Look-ups in named tables: a row name and a column name give one cell, copied from the table.

nup =
|  | rak | mesubek | zubezom | bena | depi | fis | zeso | vaka | darom | pem |
|---|---|---|---|---|---|---|---|---|---|---|
| fibo | 61 | 58 | 42 | 69 | 56 | 47 | 32 | 47 | 45 | 57 |
| fivodo | 52 | 48 | 46 | 46 | 29 | 53 | 28 | 42 | 50 | 44 |
| soko | 53 | 48 | 67 | 36 | 48 | 71 | 62 | 40 | 59 | 44 |
| ven | 44 | 37 | 68 | 36 | 33 | 53 | 52 | 44 | 63 | 44 |
| babefut | 56 | 51 | 42 | 45 | 41 | 53 | 43 | 41 | 24 | 31 |
| zokedun | 46 | 57 | 39 | 46 | 70 | 72 | 46 | 48 | 51 | 45 |
| rufu | 44 | 48 | 56 | 55 | 55 | 31 | 37 | 55 | 63 | 55 |
| sofif | 44 | 54 | 50 | 45 | 48 | 52 | 24 | 48 | 41 | 40 |
| sidomi | 41 | 50 | 55 | 45 | 62 | 38 | 55 | 56 | 30 | 46 |
| bevi | 51 | 50 | 44 | 46 | 66 | 53 | 67 | 48 | 39 | 42 |
| fefesig | 38 | 48 | 45 | 48 | 57 | 53 | 42 | 51 | 79 | 45 |
| pav | 47 | 51 | 64 | 44 | 62 | 66 | 38 | 44 | 64 | 41 |
| bev | 56 | 48 | 42 | 45 | 43 | 46 | 65 | 46 | 22 | 43 |
| kos | 40 | 50 | 69 | 34 | 52 | 56 | 48 | 51 | 60 | 68 |

ven, darom => 63
rufu, bena => 55
bevi, bena => 46
zokedun, pem => 45
sofif, bena => 45
bev, mesubek => 48
babefut, vaka => 41
sofif, vaka => 48
sofif, zeso => 24
zokedun, zubezom => 39
kos, depi => 52
zokedun, mesubek => 57
bevi, pem => 42
rufu, depi => 55
pav, rak => 47
bev, rak => 56
babefut, darom => 24
babefut, pem => 31
kos, bena => 34
sofif, rak => 44
Row with the largest zeso: bevi

musuzel
columns: zuzufek, lifon, bage
torun: [8, 208, 85]
vosof: [202, 181, 83]
rezu: [82, 84, 187]
gaf: [79, 169, 188]
goze: [136, 155, 153]

zuzufek of vosof is 202
lifon of goze is 155
bage of goze is 153
lifon of torun is 208
zuzufek of rezu is 82
zuzufek of goze is 136
lifon of vosof is 181
lifon of gaf is 169
lifon of rezu is 84
bage of vosof is 83
bage of gaf is 188
bage of rezu is 187
zuzufek of gaf is 79
zuzufek of torun is 8

Table bil
|  | likabut | bifo | rel |
|---|---|---|---|
| fosigap | 161 | 349 | 639 |
| fizi | 511 | 61 | 823 |
| rumav | 121 | 398 | 647 |

fosigap, rel => 639
fosigap, bifo => 349
rumav, rel => 647
fizi, likabut => 511
fosigap, likabut => 161
rumav, bifo => 398
fizi, rel => 823
fizi, bifo => 61
rumav, likabut => 121

napezo =
          dazi   vibu  radusag
vuf      -0.29  -0.17     0.19
lizig     0.47   0.58    -0.20
suguse    0.45  -0.36    -0.17
vitapid   0.71   0.54    -0.15
zabo     -0.20  -0.01    -0.74
dum      -0.43  -0.19    -0.34
palum     0.25   0.04    -0.99
mema      0.31   0.10    -0.93
putip    -0.47  -0.30     0.46
pupugu   -0.39  -0.28     0.31

What is the radusag of vuf in napezo?
0.19
What is the dazi of pupugu in napezo?
-0.39
What is the vibu of vitapid in napezo?
0.54
What is the dazi of suguse in napezo?
0.45
What is the radusag of vitapid in napezo?
-0.15
What is the dazi of dum in napezo?
-0.43
What is the dazi of palum in napezo?
0.25
What is the vibu of pupugu in napezo?
-0.28
What is the vibu of palum in napezo?
0.04
What is the radusag of pupugu in napezo?
0.31
What is the vibu of mema in napezo?
0.10
What is the radusag of lizig in napezo?
-0.20
Which row has the largest radusag? putip

Table zilusaz
columns: vug, geb, zuzas, gumavo, toz, riz, zagabeb, vede, lud, nosezam
bekud: [137, 73, 65, 126, 196, 66, 33, 166, 141, 82]
fipid: [121, 38, 51, 164, 217, 102, 204, 75, 100, 120]
dup: [186, 183, 153, 124, 121, 182, 228, 143, 99, 202]
ranuda: [80, 186, 179, 215, 76, 217, 87, 124, 203, 76]
tef: [157, 210, 31, 73, 161, 203, 57, 29, 193, 132]
guf: [70, 175, 67, 192, 200, 110, 212, 41, 222, 119]
risavur: [39, 48, 113, 169, 160, 149, 81, 97, 207, 135]
dulof: [76, 96, 57, 42, 95, 105, 118, 84, 61, 174]

lud of bekud = 141
zagabeb of ranuda = 87
geb of guf = 175
zagabeb of tef = 57
geb of dup = 183
toz of dup = 121
geb of fipid = 38
vede of tef = 29
toz of dulof = 95
toz of bekud = 196
zagabeb of risavur = 81
riz of risavur = 149
Which row has the largest geb? tef

lanamaf =
cols = bap, nad, fos, pas
duru: [45, 152, 68, 155]
miv: [45, 139, 74, 129]
veg: [45, 95, 146, 179]
tem: [46, 112, 159, 151]
ledazas: [46, 204, 33, 108]
rilipu: [46, 141, 74, 135]
bol: [47, 130, 172, 106]
tirama: [45, 30, 204, 70]
pizel: [46, 72, 130, 16]

What is the nad of rilipu in lanamaf?
141
What is the fos of duru in lanamaf?
68
What is the pas of miv in lanamaf?
129
What is the fos of ledazas in lanamaf?
33
What is the fos of miv in lanamaf?
74
What is the bap of tem in lanamaf?
46
What is the fos of tirama in lanamaf?
204

vem:
,ven,vug,bemep,kamopus,mago
kal,4.073,6.181,5.132,9.649,7.238
guse,6.013,7.516,8.378,3.157,7.849
lenatuf,7.831,7.287,4.151,5.459,3.656
dofe,4.484,8.202,6.375,5.204,8.129
zubi,7.005,5.526,7.044,7.263,4.062
vegoz,6.541,4.446,6.589,6.889,4.389
nopur,6.011,4.396,8.730,7.835,6.576
logi,2.732,4.324,5.184,6.609,7.435
rukulu,3.610,3.336,7.203,3.351,5.878
bup,7.168,3.604,8.226,7.173,4.511
niratak,3.948,6.852,4.395,3.421,5.273
beva,6.078,2.032,4.720,4.670,7.643
guke,6.488,7.726,8.540,3.753,6.744

What is the vug of bup in vem?
3.604
What is the vug of logi in vem?
4.324
What is the bemep of lenatuf in vem?
4.151
What is the mago of nopur in vem?
6.576
What is the ven of kal in vem?
4.073
What is the mago of logi in vem?
7.435
What is the mago of kal in vem?
7.238
What is the kamopus of nopur in vem?
7.835

